In the data rows, zero lies at 7.5, halfway between 7 and 8.
Here is a table of points, one per row:
0,9,9,2,1,3,10,1,0,10,9,7,14,11,6,10,7,8,7,8,0,0,9,8,4,7,5,8,7,4,14,8,9,15,4,10,13,3,6,6,10,2,5,7,6,9,9,6
2,6,9,2,3,0,9,0,0,11,5,10,12,8,7,7,10,15,6,2,3,0,11,12,0,3,2,5,8,7,9,6,5,15,7,7,6,8,3,4,5,6,7,4,12,5,7,9
2,7,10,4,1,3,8,1,5,14,5,4,10,10,2,9,8,0,12,2,0,5,6,12,4,3,5,8,9,7,10,12,9,13,5,10,4,11,6,0,7,0,9,8,13,5,10,9
4,9,12,4,5,6,14,3,0,5,8,8,11,9,10,7,14,0,7,5,1,3,3,10,5,12,7,6,9,9,6,10,7,11,6,3,13,12,8,12,4,6,7,0,8,7,6,7
2,13,11,5,3,2,13,2,3,9,8,8,6,11,11,4,9,3,11,3,8,0,9,5,12,10,5,10,15,6,7,8,9,9,4,7,9,6,6,9,4,3,8,1,4,3,4,7
8,1,11,6,5,6,11,2,0,5,7,5,12,10,14,5,13,2,7,4,7,5,2,4,12,8,2,11,12,5,8,11,7,10,5,11,7,11,5,6,9,4,1,5,8,0,10,4
7,5,11,7,2,5,11,3,4,9,12,5,8,3,8,2,12,0,5,6,7,5,8,0,11,7,0,11,10,4,5,10,5,13,8,3,6,9,6,5,5,4,12,6,6,2,8,10
10,5,10,7,0,7,6,3,3,4,10,6,5,7,9,6,8,0,8,7,6,2,2,1,7,7,0,2,5,8,5,0,10,1,7,12,11,2,12,0,13,13,11,10,11,15,4,4
1,6,14,9,7,1,6,6,6,7,12,4,10,7,9,9,2,1,7,9,6,3,8,5,10,11,2,6,3,8,7,4,6,5,12,9,10,2,9,1,14,5,4,9,12,15,6,3
10,5,5,2,5,1,11,10,6,10,14,7,9,9,10,8,4,1,6,3,7,1,5,7,9,3,13,7,6,7,8,11,2,0,12,0,0,7,15,8,8,15,5,15,6,10,6,5
9,4,3,8,8,9,8,2,4,6,15,2,8,11,9,3,2,1,6,13,3,10,7,13,6,8,13,5,7,1,11,11,0,5,15,7,1,7,7,5,8,15,11,12,7,8,12,8
6,5,3,9,3,5,12,4,5,8,4,7,7,10,3,5,5,4,9,8,9,4,3,11,8,10,12,6,6,7,11,5,11,0,13,5,7,10,8,15,9,10,6,5,3,8,5,9
8,3,2,8,6,7,7,6,1,7,1,0,7,6,6,4,7,6,10,8,8,2,6,6,9,8,15,10,3,8,9,5,10,2,7,8,5,8,6,14,7,11,12,11,10,10,5,12
8,7,2,8,9,3,3,8,9,9,3,7,14,9,13,6,4,3,6,6,2,9,7,7,9,9,12,4,6,6,2,2,12,6,11,8,0,5,10,10,7,9,9,6,3,7,9,15
9,6,4,9,5,5,8,8,5,5,2,10,12,8,10,3,7,3,8,6,2,10,7,5,8,5,10,12,7,7,2,8,4,0,9,10,5,5,6,11,8,9,12,7,7,9,6,3
3,9,7,9,7,7,5,11,4,7,9,10,11,8,7,7,11,1,3,9,10,5,11,11,11,3,12,15,6,8,8,8,9,3,10,4,4,2,6,9,4,13,7,7,9,9,7,13
7,8,7,3,5,6,3,5,4,9,0,9,6,2,7,3,8,8,5,8,8,9,7,8,10,6,13,11,8,4,1,9,9,4,6,8,2,11,14,8,11,7,14,9,4,15,11,9
1,6,5,10,13,7,9,8,2,11,2,13,7,4,3,2,9,6,12,5,3,11,9,7,7,8,12,5,8,6,7,5,6,2,11,11,11,5,7,4,14,13,6,15,11,11,6,7
6,8,1,10,7,12,8,3,7,6,0,9,5,7,11,11,9,4,5,10,10,9,13,12,9,4,11,5,6,6,12,11,5,6,9,10,4,8,13,6,12,11,7,13,6,15,7,9
9,8,5,5,9,7,4,5,9,4,7,7,9,9,9,4,14,7,8,6,11,6,8,8,6,11,14,5,4,4,10,7,8,1,7,8,10,3,4,13,1,4,6,8,2,7,9,4
6,10,5,5,10,10,8,8,10,8,6,4,6,7,5,11,12,7,7,8,6,6,6,2,2,8,12,5,9,7,9,5,11,3,13,1,5,8,3,3,5,12,9,5,4,10,4,5
3,12,4,8,7,12,0,8,9,4,9,9,5,5,9,14,12,8,6,2,8,4,6,1,3,9,11,7,10,1,6,7,1,4,6,6,4,12,8,11,7,7,7,9,11,8,8,14
10,11,6,7,5,8,3,5,10,10,0,5,9,6,7,12,11,8,9,6,7,11,9,0,7,8,10,13,5,5,0,9,4,11,13,9,9,6,7,8,10,10,9,11,6,7,5,8
7,10,9,6,8,10,6,10,8,11,3,3,5,3,8,12,13,7,11,10,9,5,8,1,5,12,14,9,5,7,7,8,7,10,3,7,1,6,11,4,13,10,8,4,7,5,12,9
7,12,6,7,4,5,8,8,10,4,6,9,11,9,3,12,13,8,6,9,9,10,6,6,11,4,13,8,10,10,5,9,9,10,12,10,6,5,12,3,11,10,7,7,7,12,13,10
9,10,11,12,10,5,5,10,7,9,5,8,0,9,4,10,7,7,7,11,7,8,6,9,13,6,8,10,5,7,4,11,6,9,9,6,0,4,9,9,7,5,9,10,11,8,10,3
8,13,13,4,6,6,10,9,10,6,6,9,7,6,7,5,5,11,3,10,5,10,6,8,13,4,11,13,4,5,6,13,7,2,8,6,4,5,9,4,11,7,8,6,14,9,12,13
11,10,8,6,8,10,2,8,6,7,4,12,6,8,4,8,3,6,3,3,8,11,5,4,13,11,9,4,7,7,15,3,8,5,9,5,15,6,12,7,2,7,5,7,9,5,1,5
9,11,9,12,4,8,3,13,7,7,6,9,9,7,4,6,5,9,7,7,10,10,4,1,12,7,11,6,6,10,15,2,6,11,8,9,6,11,7,9,2,8,0,7,10,6,6,1
7,8,15,5,6,7,0,9,11,5,7,11,3,6,4,7,8,4,2,10,7,10,12,7,2,9,10,6,8,8,11,4,9,7,7,4,7,10,5,12,8,12,5,7,6,2,13,5
8,14,14,12,12,8,5,7,8,8,6,11,10,9,3,5,7,12,3,12,6,6,4,3,4,9,10,5,8,10,5,7,7,8,3,7,7,6,13,9,5,9,11,11,3,6,6,9
8,10,8,3,8,12,3,13,6,6,4,12,11,8,6,6,8,6,9,15,10,12,10,5,9,5,6,3,6,7,10,8,4,9,6,9,7,12,6,7,8,8,9,9,4,7,6,6
7,11,1,10,4,6,6,12,11,10,6,8,9,6,3,7,9,10,5,8,10,7,6,10,6,9,9,7,7,4,6,12,8,8,7,8,5,7,7,5,8,5,8,7,8,5,9,6
9,12,2,9,14,8,5,3,13,5,4,9,8,7,4,5,14,11,5,8,9,5,8,14,13,10,7,6,7,7,8,7,6,7,8,6,3,9,5,4,8,7,7,6,14,8,7,4
4,12,3,8,11,9,9,8,11,7,3,6,5,6,6,4,0,10,6,11,7,6,6,13,12,0,8,4,4,6,3,8,3,12,9,5,4,7,7,6,11,6,5,7,6,5,5,7
10,11,7,10,7,7,11,8,6,10,4,8,4,6,2,13,3,9,4,13,8,7,7,11,9,14,9,12,6,8,4,5,8,3,5,6,11,10,2,8,0,4,1,4,6,7,7,10
10,13,5,5,9,12,13,11,7,6,9,9,5,7,14,8,3,11,8,4,8,8,9,7,13,10,9,11,8,11,6,7,9,3,5,10,5,10,0,8,4,6,6,3,4,11,9,11
12,15,8,11,4,9,11,8,11,10,4,7,7,6,15,6,10,12,11,13,5,10,12,7,6,9,6,4,8,5,15,5,10,5,9,6,14,8,10,8,6,11,3,7,8,8,5,2
8,15,6,2,12,6,8,5,10,6,13,6,4,4,9,7,8,9,6,10,9,12,8,3,4,13,4,9,7,11,15,10,10,9,12,12,7,6,12,10,7,8,6,11,8,6,4,8
14,14,11,10,10,4,5,9,11,9,10,6,12,5,8,8,8,9,15,11,12,5,9,5,3,6,11,2,8,9,8,4,5,5,9,9,11,12,7,5,9,4,10,7,10,7,10,10
6,15,9,7,8,5,7,5,12,6,7,7,8,11,15,7,0,8,12,10,12,11,8,10,5,7,8,5,5,9,6,9,7,10,4,7,11,8,6,7,4,10,6,11,9,6,12,6
8,12,14,5,12,9,5,8,9,6,8,5,9,8,9,10,4,9,9,10,10,7,3,14,9,4,6,11,15,6,11,5,8,9,7,8,8,9,7,7,10,8,6,13,8,6,6,6
11,15,8,10,8,8,5,12,4,7,9,6,6,7,8,10,1,11,10,0,6,10,12,15,7,7,5,6,10,14,2,11,6,12,8,5,6,7,8,8,12,9,12,6,6,8,8,6
11,7,11,10,7,13,9,7,10,8,8,11,10,7,9,3,6,11,12,4,10,8,4,15,8,6,9,11,6,10,8,5,6,12,11,1,6,4,7,2,11,1,10,12,3,10,6,7
7,11,10,11,5,7,1,9,11,4,10,7,4,4,8,5,4,9,13,0,7,10,3,14,5,9,5,11,4,5,5,7,11,8,8,9,12,12,4,14,2,12,5,0,3,3,4,14
12,11,12,6,13,11,5,7,9,8,11,7,9,6,0,11,5,7,13,5,10,11,9,5,6,4,5,12,6,6,6,12,11,9,5,3,5,8,6,12,8,3,8,0,8,11,3,10
7,0,13,11,5,10,6,7,14,8,9,12,11,7,8,10,7,12,8,6,6,13,4,2,10,12,5,8,10,9,5,9,11,11,8,3,5,3,2,12,7,9,10,8,6,8,11,11
7,1,14,7,8,9,8,10,11,8,5,6,10,11,4,11,9,12,13,3,12,12,10,8,8,9,1,4,5,10,14,8,3,4,8,9,11,5,14,6,5,13,6,8,10,5,11,7
11,2,15,10,10,9,9,11,7,8,8,7,5,7,9,8,8,8,9,6,11,12,10,6,0,7,4,2,10,4,5,8,9,6,7,10,6,1,5,10,8,8,6,12,6,9,8,8
5,2,12,5,1,12,6,10,10,5,11,7,6,8,6,10,8,13,9,8,8,10,12,11,10,8,9,2,11,10,7,8,4,9,5,11,6,6,11,8,7,7,10,11,7,5,2,7
11,3,2,10,8,4,6,12,11,8,13,12,6,2,9,10,11,8,9,9,8,9,7,13,3,3,5,8,11,12,10,12,8,9,5,7,6,9,5,4,10,7,7,11,7,4,4,6
9,4,4,7,6,13,8,11,6,5,10,9,6,9,5,9,2,12,9,9,12,6,8,15,2,5,4,9,13,5,3,11,11,9,10,8,7,9,10,4,8,5,10,9,10,3,11,3
7,6,6,11,9,9,12,5,11,10,13,8,6,2,4,15,5,9,6,5,7,10,10,9,6,8,6,7,4,11,6,3,10,3,6,7,12,7,9,13,5,2,3,3,2,0,9,7
5,5,7,12,8,9,11,10,13,6,5,6,6,5,11,12,3,10,5,7,8,6,9,6,5,9,2,12,11,12,10,4,6,5,11,11,9,10,3,11,7,8,10,3,3,7,9,10
7,0,11,7,11,11,10,9,7,5,7,11,5,8,12,11,1,8,7,9,9,8,9,3,11,11,8,5,3,9,5,12,12,8,6,4,10,10,3,9,9,6,11,7,9,4,6,11
7,2,10,9,11,6,10,8,9,9,13,4,9,7,9,15,7,12,6,8,11,10,10,5,14,7,11,11,9,8,5,9,11,9,5,10,6,12,7,5,6,11,11,5,7,7,4,4
10,3,8,9,12,10,10,8,7,3,12,9,1,7,7,9,11,11,14,10,3,7,6,6,15,1,6,11,7,11,8,9,9,9,6,9,10,9,5,5,9,4,9,5,4,5,13,6
14,3,8,7,9,9,14,9,12,4,10,11,8,5,9,9,9,7,3,7,9,9,8,10,8,4,7,5,5,8,12,6,5,14,5,12,15,5,11,4,10,9,8,11,15,4,3,6
7,5,9,6,12,9,13,14,10,5,8,7,7,4,8,5,11,12,5,8,8,8,11,11,6,7,0,5,7,6,11,5,8,14,4,13,7,11,9,10,9,9,9,13,9,6,11,4
6,3,1,8,7,7,13,7,11,6,12,8,8,2,9,3,7,8,8,8,11,11,10,10,2,7,8,10,10,9,6,8,10,13,3,9,13,10,8,2,9,7,3,14,11,8,6,6
9,3,0,5,13,6,7,10,7,5,8,6,6,1,10,7,9,10,6,14,7,8,7,10,3,9,5,3,11,7,8,4,9,9,4,6,15,6,7,13,1,0,6,2,5,4,9,7
10,9,3,8,6,5,9,9,11,3,11,5,7,15,5,7,11,12,6,7,7,14,10,5,3,12,2,7,9,6,4,4,7,4,1,7,11,10,4,7,10,4,10,3,6,7,4,11
9,0,5,11,12,10,3,10,12,4,10,4,6,15,6,2,7,10,7,8,7,6,9,2,6,9,6,10,6,11,4,8,8,11,7,6,12,13,10,8,7,6,2,8,8,10,6,9
5,2,5,7,10,12,9,9,7,15,11,11,5,15,10,7,12,10,10,9,12,10,7,5,6,8,5,8,7,10,3,5,11,10,7,11,5,7,8,8,6,7,11,3,10,9,9,7
9,5,5,8,10,11,4,11,9,15,13,6,6,15,8,0,11,10,1,8,10,7,8,6,9,7,7,8,12,12,5,11,5,9,4,10,10,5,6,8,8,4,9,5,10,9,11,7
These points spread out most along one direction. Take the direction at right angles to it along which they spread out most. Then take the direction at right angles to both along which they spread out most. Go by this last direction. Where along it does each point below lie, from 0 to 99? The average is 50, and the first point in the table lies past the average. One standard deviation of the points above along it is 16.
5,2,12,5,1,12,6,10,10,5,11,7,6,8,6,10,8,13,9,8,8,10,12,11,10,8,9,2,11,10,7,8,4,9,5,11,6,6,11,8,7,7,10,11,7,5,2,7 69
10,3,8,9,12,10,10,8,7,3,12,9,1,7,7,9,11,11,14,10,3,7,6,6,15,1,6,11,7,11,8,9,9,9,6,9,10,9,5,5,9,4,9,5,4,5,13,6 56
8,15,6,2,12,6,8,5,10,6,13,6,4,4,9,7,8,9,6,10,9,12,8,3,4,13,4,9,7,11,15,10,10,9,12,12,7,6,12,10,7,8,6,11,8,6,4,8 55
2,7,10,4,1,3,8,1,5,14,5,4,10,10,2,9,8,0,12,2,0,5,6,12,4,3,5,8,9,7,10,12,9,13,5,10,4,11,6,0,7,0,9,8,13,5,10,9 62
10,11,6,7,5,8,3,5,10,10,0,5,9,6,7,12,11,8,9,6,7,11,9,0,7,8,10,13,5,5,0,9,4,11,13,9,9,6,7,8,10,10,9,11,6,7,5,8 44
10,5,10,7,0,7,6,3,3,4,10,6,5,7,9,6,8,0,8,7,6,2,2,1,7,7,0,2,5,8,5,0,10,1,7,12,11,2,12,0,13,13,11,10,11,15,4,4 69
0,9,9,2,1,3,10,1,0,10,9,7,14,11,6,10,7,8,7,8,0,0,9,8,4,7,5,8,7,4,14,8,9,15,4,10,13,3,6,6,10,2,5,7,6,9,9,6 55
10,9,3,8,6,5,9,9,11,3,11,5,7,15,5,7,11,12,6,7,7,14,10,5,3,12,2,7,9,6,4,4,7,4,1,7,11,10,4,7,10,4,10,3,6,7,4,11 37
6,3,1,8,7,7,13,7,11,6,12,8,8,2,9,3,7,8,8,8,11,11,10,10,2,7,8,10,10,9,6,8,10,13,3,9,13,10,8,2,9,7,3,14,11,8,6,6 78
14,3,8,7,9,9,14,9,12,4,10,11,8,5,9,9,9,7,3,7,9,9,8,10,8,4,7,5,5,8,12,6,5,14,5,12,15,5,11,4,10,9,8,11,15,4,3,6 87
7,5,9,6,12,9,13,14,10,5,8,7,7,4,8,5,11,12,5,8,8,8,11,11,6,7,0,5,7,6,11,5,8,14,4,13,7,11,9,10,9,9,9,13,9,6,11,4 79
8,13,13,4,6,6,10,9,10,6,6,9,7,6,7,5,5,11,3,10,5,10,6,8,13,4,11,13,4,5,6,13,7,2,8,6,4,5,9,4,11,7,8,6,14,9,12,13 53
7,11,1,10,4,6,6,12,11,10,6,8,9,6,3,7,9,10,5,8,10,7,6,10,6,9,9,7,7,4,6,12,8,8,7,8,5,7,7,5,8,5,8,7,8,5,9,6 51
7,1,14,7,8,9,8,10,11,8,5,6,10,11,4,11,9,12,13,3,12,12,10,8,8,9,1,4,5,10,14,8,3,4,8,9,11,5,14,6,5,13,6,8,10,5,11,7 70
7,0,13,11,5,10,6,7,14,8,9,12,11,7,8,10,7,12,8,6,6,13,4,2,10,12,5,8,10,9,5,9,11,11,8,3,5,3,2,12,7,9,10,8,6,8,11,11 42
